Here is a table of points, one per row:
 21 -30  14  55  32  45 -44 -10   9 -42  81 -13 -28  -1 -30 -13  -2  61  -6  12  19  19 -70  30 -14  50  16 -17 -74   9 -45 -17 -19  16 -10   1  -9  -8  47 -37 -23  21 -47  -1 -22  -2  12 -58
 42   2 -58   3 -18 -42   6   0  16   5  24   7  36 -32 -17  59   8  -3   7  -7 -26 -61  32  13 -37  49  -5 -20  20   5  66  -9 -35   0   4  69 -15 -19  23  13  16   3  36 -54   6  27  49  16
 -3   3 -11  -2  85  -8  36  30  16   6  10  26   9  36  10  26  15   4 -15 -22  -8  -2  56 -45 -47  24  62 -22  16  17 -83 -39  39 -25 -40 -14  10  -6  39 -21   1 -32  13 -14  22  -3 -35 -12
-13  -3 -35  13   0  10  36  15 -57  30  14  30  22   7  13 -54  13 -19   9  44 -14 -33  44  32  -4 -54 -29 -20 -25 -38  11 -28  13  40  53  32  -2  20 -16 -64 -10 -39 -43 -32 -19 -39 -17   7
-29 -47  38  41 -51  24   5  17  -9  12 -21   7  29  -6 -59  26   9 -21  -2 -19  41 -16   0  36  58 -50  34  10   7 -17 -10  22  52  20 -51  26 -20  20  47 -37  19  20   2  -2  23  59 -16  -3
-110  -20  -35  -33   39   30   10   21   16   41  -34   29  -27   28   -6    4  -62   60   52   21    8  -35   56  -38   19   -1   37    7  -13   22   72   23   -9  -34   37   -1   22   -4    8   22  -10    0    8   30  -26   -3   31  -25
 13   1  31 -57  45  -6 -23  57 -13 -23  17 -13  11  28   9 -37 -21  -4 -19  24  13  -8  70   8 -61 -24 -70  -3  40  27 -28  51   8 -30 -30  31 -28 -63  -6  21 -55  81  -5 -15  -5  22 -33 -28
 55  -2   4  35  50  25  27 -27 -18 -42  31  15 -17  36  17  15 -49  60 -24  18 -26 -18  30 -13  16   9 -14  58  19 -55  18  21  -3 -29 -42   3  19  48 -14  49 -27 -33   5  15  78  -4 -55  18
 14 -11 -21  -9 -28  32   7 -14 -20 -23  -5 -25  79  35   8   5  23   8  63 -49 -21 -29  -4  15 -62 -37  12  18  15 -52 -17  56 -22   8 -47  17   4  33   9  11  67   2   8  37 -20 -38  15 -43
-13  13 -21  -5  -7  -4  -5  30  44  -8  32  46   5 -14  -9  -8 -21  69 -13 -17 -48 -42  -9 -59  70 -54  13  26  52  36 -36 -19 -42 -12  36 -37 -54 -38 -59 -55   6  -2   8   7 -21 -14  29  50
-17  22 -15 -37 -96   7   7 -11  24  -8 -27  35 -17 -92  38 -36  27  -1 -14  24 -29 -33 -17  30 -10 -23  61   4 -18   1 -32  22 -36   0 -46  32   8  31   2   2  10 -14  49  -1 -18  41 -45 -36
-28  50 -19   6 -42   9  -4 -48  10  19  10  31  -9  48  14  38  46 -13 -46  14  50   1 -40 -33 -30  34  12  -6 -26 -25 -11  31  14  10  57 -21   2 -56 -14  12  12  46 -28  44 -50  33 -33  26
-25  14  37   5 -29 -23 -42  46 -31 -46 -25  -7 -24  22  59  37  40  18 -40  16   6   7 -14   4  21  21  17 -68  -1 -56  15 -11   6  -3 -53  -4  29 -32 -26  18 -35 -48 -54 -48 -16   7  46 -17
 10  18 -54  56 -22 -14 -10  46 -12  -4 -11 -21   0   8  41 -26 -37 -32  24   1  45  45  -1 -42   1 -42  26  24  10  26  29   3  15  64   4  12 -12 -21  -1  -3 -19 -27  46 -10  -7 -14 -22 -36
 20  17 -14   2 -20 -45 -56  30  12  41 -42  16  11  36 -17  25  12  84   0 -10 -93  23 -60  46  -2  24 -41  32  29  20  24 -30  30 -17  50 -20  16 -18  21   5  62 -36 -24   8  31  13 -49 -21
 30  40  -3 -30 -28  43 -65  11  60  17  27  -6 -26 -12 -41  22  19 -36  20  32  12  10  65  -6  21   7  24  -6  -4 -35  28  37 -13 -16   5  17 -53  49  40  13  18 -41 -19 -19  57 -51   5   8
 -35   -9  -32  -50  -33   -9   52   10  -20   13    9    4  -31  -27    2   12  -11  -31   12  -41   29   61  -18   56   -2   34  -25   15   21  -68  -18   10    9   -9   -6   13  -18 -102    5  -45  -48  -13   22   27   25  -29   37    7
-28  72  60  57  38   5 -21 -42 -42  -6   6  31 -13 -17 -27  20  34  -8 -25 -42   2  21   7  36  55 -10  26  27 -13  -7  73 -25 -50 -47  -7 -28  10   4  15 -23 -24  13 -13  11 -12   9 -23 -53
-15 -41  42 -18 -12  13 -26  45  -4  26  34  37  36  17  42  59  22 -12  -3  -4  23 -21   6  33  35  12 -20  72 -22  61  -9   7   3  44  11 -15   8  61   0  21 -20  15  34 -13  -2 -45  15  25
-16   4 -11  34 -28  10  13 -24  34  33  17  16  40  37  10 -87   9  16 -53 -26  -7  -3 -54   6   4  15   5 -52  47  39  23 -32  17 -23  32 -10 -60  75  23  32 -33   2 -26   4  61 -24  29 -12
-29 -35 -38 -46  52 -16 -16  59   8 -81 -96   0 -18  -6 -45  22 -17 -48 -25   6 -13 -47 -30  19 -53 -51  18  15 -26   4 -13 -45 -16 -27  21  -5  -1 -25  -5  50   4  -7  38  33  21 -57   4  45
 17 -44  23 -17  41 -16   3 -37   3  -1 -57  60  32  -3  16  46 -76   8 -18  65  38  27  11  -7 -11  16   1  16  18  39 -11 -15 -25 -15 -28  55 -70   1  10 -27  30 -43 -43  36 -16  12  15   9
  8  -8   5 -27 -13 -25  54  -5  11  10  10  10   6 -23 -71  56 -36 -27 -53 -17 -55   3   6 -37  18 -29  -7 -30 -72  22  -6  49   2  53   3 -26   0  11  13  28 -15 -28 -16 -32 -29 -17 -24 -18
  0 -15  -2  20  19  33  48  53  15  -3 -21  31 -11   6 -40   3  11   0 -14   9  41  56 -27   1 -36  16 -23 -68  61   7  25  25 -55 -27   1 -31  68  35   4 -45 -26   2  24 -28 -16   8  12  37
 66 -34 -37  10  11  22   5   5 -85  36  11  -2 -49 -17  24 -35  50 -31 -41 -48 -26   0 -21 -34  66  44 -20   8 -42  -5 -31   8 -27  -5  10  -6 -10   9   2  53  77  10  -3  17   6  56  35  -5
 -8  30  42   0 -27 -22  74  -6 -23 -47  49  10  17   3  35 -28 -47   6  26   1  16  60  -2  16  -1 -39  -3  23 -50  16 -16  -2  21 -30  46  25  37   7  33  21  44  42 -16 -68   1  26  33  -6
  3 -26  10  68   3 -38  -3   0  -2   3   9  35 -10  -3  17  17 -29 -37  70   8  29   6  18  62 -12 -21  -6 -61 -51  -7 -42  -2 -21   7  14 -56 -39   6 -89  35 -21   3  27  18   4  40 -15  12
 36  53  45 -65 -36 -22  32  26  -3  31  59 -81 -33  49 -38  18  15   6   6  31   3 -11 -57 -17 -31 -29   6 -10  -1  11  45 -34 -12  24 -42  -9  -9  42 -17  -7  37 -35  18  15   3  11  24  -8
 60 -44  -2 -80  29 -14 -33  -1  10  -8  10   5  18 -21  32  10  42  -6  76 -16  14  17 -29 -22  80 -21  33 -58  26 -44   5 -35 -46  16  22 -19  47 -24   0  19 -66  57 -15  64   3  -9 -58  20
-70 -31 -26  20  20 -10 -52 -53 -44 -48  20  12 -16 -39   1   1  52   9  36  -9  13  50 -15 -31   4   3 -29 -25  27   4  -1 -31  38  22 -38  11  21  -1 -26  23  32  36 -26  -3  -7 -26 -18  55
-11  57  -2 -34  74  -6 -28  -1  19  13 -15 -38  13 -31   1   2 -39  10 -20 -15  -2  35   8   3 -12  22 -18  20  20 -47 -15  39  24  32  36  57 -17  90 -34 -40  27  72  31 -17   8  29 -18 -44
-13  26  68  62  36   2  12 -33  -3   8 -55 -43 -45 -27  58  32  30 -11  51   8 -40 -23 -51 -42  14  -4 -31  -7  29  -1 -50  -9   4   1  18  16  -8 -21  39  27 -67  39 -20   7  -1 -17  37  25
 32 -27  29 -28   9 -20   9 -58  -7  26  -8  40   1   1 -56 -39  40  36  -8  10  71 -54  -2 -11   7 -20 -21  -1  25  -7  -4 -19  38   5  33 -26   6 -20 -25   5   3 -54  35 -53 -18 -32  17 -68
  9 -13 -39  -6 -12  23   9 -26  68  17 -13 -30 -32  72 -18 -49 -53 -30 -10  -1 -44   1 -13  38  48   5 -26  13 -21   2  -3 -26   9  -7 -35  31  -5 -22 -12 -15 -12  14  30 -69 -73 -37 -15  23
 -2  36  65   2 -65  27  18  28  -4 -35 -40  -7  21  10 -28 -47 -49 -41  30 -20  -7 -29  29 -14   5  99 -21 -10  -5  28  27 -37   5  10   5   8 -10  -1 -44   8  36  -2   6  22 -11 -21 -13  -7
 13  34 -38  -2  40 -47  71 -10  43 -50 -39 -77  16  14 -13 -35  65  45   1  30 -21  33  42  23  11  48 -12  59 -24  -1  25  48  15  27 -17 -47 -43 -17  11 -11  20 -13 -21  12   1  41   9   9
-11  19 -45  45  32   3   0 -11  69  33  26  22  -1 -33   5 -12  -5 -52  12   9  46 -17 -33 -23   2  -8 -75  21  -8   7  22 -10  49 -39 -35 -28  62 -22 -12 -18   7 -12 -46  56  -5   5  26  -7
-33  -4 -63   0 -56  18  -7 -62 -29  10  -3 -81 -13 -27  -6  10 -35 -31 -31  13  16  13  46  46   5   7  11  -4  66  13 -55   0 -66  32   2 -30  75  -7  21   1  26  32 -19  -1  36  13  15 -14
 26 -69  32  15 -77 -23 -18 -18  18   2 -26 -20 -50  -2  87 -19   5  -8  -4 -52 -14 -14  38 -63 -65 -21 -25   8 -28  12  43  -8  24  -5  38 -41   5  12  18 -53  24  31  22  -3  -1  -6  -3  21
 31 -10  21  -2  62  48 -20  -7  -5  -6  27 -72  26 -32  21  16   7  17 -19   3 -21   7  10  36 -44  -9  58 -12  22  73   2  23  82 -36  29  19  -9 -31 -49  -2  -1 -47  -7  10   2   2 -21  58
  2  12  54  -1 -17 -16 -64 -22 -74  48   3 -19  42 -30 -38 -56  -4 -13   5  17 -19   2  -6 -54 -22   9  50  23 -47 -36 -15  11 -21   8 -41  -2  43   1  15  15 -67 -16  29  10   9  36  17  50
These points spread out most along one direction. Take the direction at right angles to it along which they spread out most. Go by this last direction. Where along it does each point below lie, from 0 to 99? 50 is the average, and the first point above lies past it. One standard deviation of the points above along it is 16.
 -8  30  42   0 -27 -22  74  -6 -23 -47  49  10  17   3  35 -28 -47   6  26   1  16  60  -2  16  -1 -39  -3  23 -50  16 -16  -2  21 -30  46  25  37   7  33  21  44  42 -16 -68   1  26  33  -6 67
  8  -8   5 -27 -13 -25  54  -5  11  10  10  10   6 -23 -71  56 -36 -27 -53 -17 -55   3   6 -37  18 -29  -7 -30 -72  22  -6  49   2  53   3 -26   0  11  13  28 -15 -28 -16 -32 -29 -17 -24 -18 61
 26 -69  32  15 -77 -23 -18 -18  18   2 -26 -20 -50  -2  87 -19   5  -8  -4 -52 -14 -14  38 -63 -65 -21 -25   8 -28  12  43  -8  24  -5  38 -41   5  12  18 -53  24  31  22  -3  -1  -6  -3  21 57
 -2  36  65   2 -65  27  18  28  -4 -35 -40  -7  21  10 -28 -47 -49 -41  30 -20  -7 -29  29 -14   5  99 -21 -10  -5  28  27 -37   5  10   5   8 -10  -1 -44   8  36  -2   6  22 -11 -21 -13  -7 61
-110  -20  -35  -33   39   30   10   21   16   41  -34   29  -27   28   -6    4  -62   60   52   21    8  -35   56  -38   19   -1   37    7  -13   22   72   23   -9  -34   37   -1   22   -4    8   22  -10    0    8   30  -26   -3   31  -25 25
 -35   -9  -32  -50  -33   -9   52   10  -20   13    9    4  -31  -27    2   12  -11  -31   12  -41   29   61  -18   56   -2   34  -25   15   21  -68  -18   10    9   -9   -6   13  -18 -102    5  -45  -48  -13   22   27   25  -29   37    7 40
-13  -3 -35  13   0  10  36  15 -57  30  14  30  22   7  13 -54  13 -19   9  44 -14 -33  44  32  -4 -54 -29 -20 -25 -38  11 -28  13  40  53  32  -2  20 -16 -64 -10 -39 -43 -32 -19 -39 -17   7 53
 42   2 -58   3 -18 -42   6   0  16   5  24   7  36 -32 -17  59   8  -3   7  -7 -26 -61  32  13 -37  49  -5 -20  20   5  66  -9 -35   0   4  69 -15 -19  23  13  16   3  36 -54   6  27  49  16 59
 21 -30  14  55  32  45 -44 -10   9 -42  81 -13 -28  -1 -30 -13  -2  61  -6  12  19  19 -70  30 -14  50  16 -17 -74   9 -45 -17 -19  16 -10   1  -9  -8  47 -37 -23  21 -47  -1 -22  -2  12 -58 59
-29 -35 -38 -46  52 -16 -16  59   8 -81 -96   0 -18  -6 -45  22 -17 -48 -25   6 -13 -47 -30  19 -53 -51  18  15 -26   4 -13 -45 -16 -27  21  -5  -1 -25  -5  50   4  -7  38  33  21 -57   4  45 12
 20  17 -14   2 -20 -45 -56  30  12  41 -42  16  11  36 -17  25  12  84   0 -10 -93  23 -60  46  -2  24 -41  32  29  20  24 -30  30 -17  50 -20  16 -18  21   5  62 -36 -24   8  31  13 -49 -21 54
  0 -15  -2  20  19  33  48  53  15  -3 -21  31 -11   6 -40   3  11   0 -14   9  41  56 -27   1 -36  16 -23 -68  61   7  25  25 -55 -27   1 -31  68  35   4 -45 -26   2  24 -28 -16   8  12  37 39
-11  57  -2 -34  74  -6 -28  -1  19  13 -15 -38  13 -31   1   2 -39  10 -20 -15  -2  35   8   3 -12  22 -18  20  20 -47 -15  39  24  32  36  57 -17  90 -34 -40  27  72  31 -17   8  29 -18 -44 60
  3 -26  10  68   3 -38  -3   0  -2   3   9  35 -10  -3  17  17 -29 -37  70   8  29   6  18  62 -12 -21  -6 -61 -51  -7 -42  -2 -21   7  14 -56 -39   6 -89  35 -21   3  27  18   4  40 -15  12 39
